In the rows, 128 means zero.
Where one turn sends some rows of the set: a few examples, then the rows asked:
Mag: [124 133 150 138  79 128  97 124 126 161 154 118 148 153  93  79]
fop: [120 135 120 117 102 138 133 137 141 104 148 125 143 106 121 113]
Lapi: [140 150 144 139  98 124  91 112 101 171 140 110 126 120 100  95]
sovep: [123 132 124 118 102 136 134 140 147 100 147 132 149 109 120 108]
mupoz: [150 143 153 159 100 118 114 128 117 160 131 143 160 128  89  75]
sezi: [121 148 132 149  91 128 114 117 106 173 149 110 139 131  90  89]
Losof: [130 142 167 138  98 105 135 154 177 141 148 137 158 125 115 105]
suvat: [160 140 164 148 100 116  93 126 120 157 129 141 152 129  97  78]
divav: [134 137 149 155  89 123 116 130 125 160 143 136 163 143  86  72]
gir: [143 132 162 144  87 122  96 130 130 155 142 136 158 148  93  73]
Bim: [150 151 169 142 113  99 131 149 164 144 133 141 149 101 120 112]
bisus: [123 162 144 131 109 109 129 133 142 160 148 104 119  94 122 131]
lareb: [158 149 154 145 106 118  90 118 105 165 128 128 136 115 100  89]
gar: [107 142 154 131  88 113 136 148 173 148 163 116 147 132 114 112]
manub: [153 109 148 130 114 121 109 122 147 150 147 109 148 101 156 125]
buge: [136 137 127 121 111 132 132 139 140 101 137 137 146  97 122 111]
tig: [156 105 153 131 112 120 110 126 153 146 145 117 156 107 154 119]
Puruf: [132 133 128 120 107 133 134 141 146  99 141 138 151 105 120 108]
vupa: [146 162 157 138 119 101 128 139 146 154 134 125 130  86 124 125]
nure: [103 153 142 128  94 115 133 138 156 158 163  99 128 117 118 125]
bivun: [137 154 136 152 101 123 111 115  99 173 137 117 136 115  92  91]
nidab: [143 109 142 127 108 125 109 120 146 152 154 101 145 106 155 127]
Lepub: [149 101 154 131 106 122 112 129 160 144 151 117 161 116 153 116]
piv: [152 151 146 157 106 118 111 121 104 167 128 133 147 114  92  84]
bev: [119 139 139 150  84 128 117 124 119 166 152 119 153 145  86  79]
zodo: [132 140 122 119 111 134 131 135 135 104 139 130 139  94 123 115]
tusi: [124 138 118 117 107 137 132 134 136 105 145 124 138  98 122 116]
tume: [139 101 148 128 101 126 113 127 160 146 158 109 158 121 152 117]
Gader: [136 104 143 126 102 127 111 123 153 150 159 100 150 116 153 123]
vomu: [123 142 141 136  85 130  94 116 111 169 153 106 133 140  96  90]

Mag goes to gir
Losof goes to Bim
Now these:
bivun goes to sezi
Gader goes to tume
sovep goes to Puruf

Where one turn sends some rows of the set: a few examples, then the rows asked:
Kof: [100 141 153 122 154 110 150 120 168 141 150 141 118 103]
kori: [147 119 147 142 147 100 187 168 175 132 166 144 122  94]
fuz: [150 141 138 120 148 152 160 189 179 134 132 119 110 114]
zufa: [126 131 155 129 150 121 148 159 162 125  98  99 109 109]
latun: [157 105 146 131 158 146 149 175 173 147 147 100 101 115]
Lud: [121 117 168 141 138 110 164 177 153 135 123 104 107 114]
pemor: [116 138 125 132 145 131 181 153 143 143 146 139 140  68]
les: [138 114 149 148 155 102 168 171 178 138 126 154 133  82]
seb: [140 120 163 117 153 136 147 183 164 126 121 102  95  83]
Dipip: [124 141 134 137 163 151 151 137 159 128 146 108 146 114]
vemu: [124 128 113 153 150 133 133 179 156 118 128 122 123  84]
riva: [108 123 146  94 179 141 162 135 167 143 152 135 111  90]
Pelif: [121 147 130  92 188 128 156 141 148 128 145 125 109  88]
numo: [138 126 130 128 135 133 160 172 180 130 130 104 101 133]
Rak: [119 134 136  96 177 121 171 147 157 165 159 102 106  91]
naton: [163 128 116 137 148 103 153 154 149 135 158 153 119  95]
pok: [120 146 144 111 170  98 134 130 162 142 164 108 116 100]
Vukuf: [158 135 127 142 135 129 153 189 166 149 137 117 114 117]
Zira: [ 91 126 172 123 164 115 140 150 162 146 151 125 110 101]
vud: [139 104 114 139 162  95 163 166 156 139 168 135  96  87]
Niz: [146 129 122 133 138 118 171 181 195 141 134 106 134  93]
serud: [128 110 161 146 170  84 161 164 159 148 145 135 139  95]
pivup: [143 112 131 127 147 116 137 124 165 143 163 137 130  72]
bazuv: [109 123 132 107 163 137 165 142 167 105 136 101 101  89]
goro: [155 109 115 131 158  88 153 159 155 150 137 140 126  79]
siv: [106 144 138 103 184 148 166 158 161 131 147 116 103 107]
tum: [147 117 125 130 173 107 152 143 133 142 158 151 120  79]

bazuv goes to Niz
fuz goes to naton
Rak goes to latun
Now these:
les goes to Kof
riva goes to numo
Dipip goes to vemu
tum goes to siv
pok goes to seb
Lud goes to serud

Where one turn sends some rows of the set: a few examples, then the rows asked:
berup: [148 120 126 102 124 180  93 150 148 156 117 138 142 156 130 128 130 141]
keper: [147 121 106 123 109 131 104 143 142 131 158 127 140 136 149 106 101 142]
Lam: [107 122 122 154 169 164 113 119 139 137 146 145 139 149 124 111 150 121]
zunuk: [131 145 124 151 133 151 131 131 130 139 144 117  83 172 145 141 134 116]
lir: [127 139 101 136 121 140 115 131 138 157 165  98 132 124 149  90 131 150]
famo: [148 142 115 113 115 124 109 136 103 119 155 131 146 125 142 120 133 122]
Rareg: [114 144 118 104 122 163 112 144 109 123 147 112 116 115 123 131 166 122]
Peto: [132 129 127 132 125 138 135 109 148 159 147  89 143 135 143 106 121 145]
zera: [130 120 124 111 104 174 113 158 134 129 127 125  93 126 120 113 156 142]
luda: [126 139 132 107 122 142 144 134 135 172 134  95 118 136 115 104 155 141]
lunor: [147 127 116 127 128 129 128 141 137 107 121 121 124 174 137 131 127 106]
rafug: [133 132 105 122 140 174  93 131 154 165 143 119 163 158 145 117 128 144]
sisip: [127 139 118 117 122 130 139 118 149 163 155  92 146 146 131 107 129 145]
tiduf: [147 138 132 143 122 137 124 104 136 167 168 108 123 139 145 102 144 151]
lomo: [139 114 117 110 130 127 112 129 156 129 147 109 152 149 132 126 103 124]
vafe: [148 134 111 127 118 119 105 165 131 121 129 138 112 154 140 126 117 122]
lolo: [109 131 113 147 164 163 102 122 142 148 177 131 114 154 131 126 139 120]
nifov: [133 100 141 128 130 181 122 118 137 124 134 151 134 135 118 103 151 134]
lizuz: [139 126 113 111 117 127 130 127 152 133 155 114 151 163 134 123 103 132]
kaza: [149 145 117 112 126 164 107 154 136 158 102 113 124 168 134 126 164 132]
dum: [142 131 121 139 131 183 104 121 145 161 133 139 159 160 150 112 138 152]
kupib: [130 153 108 142 155 163 104 140 134 177 123 123 139 166 143 114 155 132]
lorep: [120 143 109 124 121 154 122 153 128 161 138  92  96 122 132 100 155 140]
sube: [136 132 111 119 130 129 132 147 139 121 135 132 127 181 130 134 113 108]
vip: [131 137 130 120 133 136 133 129 135 162 125  87 121 131 121 101 168 134]
Fonag: [138 151 134 133 118 131 123 141  97 133 138 138 118 131 147 140 115 120]
Safa: [124 141 113 111 129 148 113 134 108 148 170 114 141 106 140 115 115 125]
mes: [116 111 125 131 119 177  94 137 147 120 149 153 125 129 123 119 149 152]
Pelon: [113 145 134 146 121 156 111 115 115 115 154 143 136 129 141 144 153 141]
vozon: [120 152 116 165 139 131 114 152 125 137 128 139  99 158 145 129 139 126]
pakez: [141 140 127 116 142 136 114 141 124 170 149 109  96 136 117 104 170 125]
Varuf: [148 143 117 119 134 172 114 160 129 163 104 125 117 171 141 126 131 121]
tamo: [121 109 138 120 134 179 124 126 138 139 144 161 134 143 105 106 154 139]
Fik: [143 108 120 129 129 177 107 115 137 118 171 150 124 150 129 107 157 131]
siter: [146 116 133 113 122 134  99 123 154 150 170 121 129 141 132 132 104 141]
ronit: [100 136 121 169 144 160 102 131 140 141 152 151 120 141 139 122 140 147]
lek: [132 153 115 139 135 176 119 133 139 180 120 104 131 163 153 119 141 142]
katu: [133 117 142  98 117 165 136 139 134 151 126 130 115 136 101 107 161 139]
Tun: [105 128 125 152 156 170 130 122 134 144 149 160 131 160 120 113 146 126]
febir: [154 130 120 112 119 122 104 141 144 115 146 120 110 169 130 143 144 120]
Bugam: [161 125 109 109 116 174 102 144 143 135 121 133 149 171 144 119 135 134]
nez: [135 109 146 101 129 165 125 145 134 149 116 122 108 125 104 109 148 127]
vola: [124 151 116 124 113 165 135 126 100 139 155 103 120 113 146 112 145 129]
Kuve: [151 110 138 106 121 175 119 144 124 147 144 138  86 136 117 112 136 122]
kep: [108 157 130 141 146 129 103 137 109 138 148 138 128 129 134 149 138 123]
gikol: [116 143 115 149 152 145 138 139 127 135 135 144 115 180 129 128 135 108]
lur: [109 130 137 116 116 179 111 134 117 122 148 135 117 115 127 149 132 132]
vekof: [116 137 123 157 158 152 136 136 129 140 125 129 108 166 138 129 126 104]

lolo goes to zunuk
tamo goes to Tun
kupib goes to Varuf
Now these:
Lam goes to vekof
Fonag goes to famo
vafe goes to keper

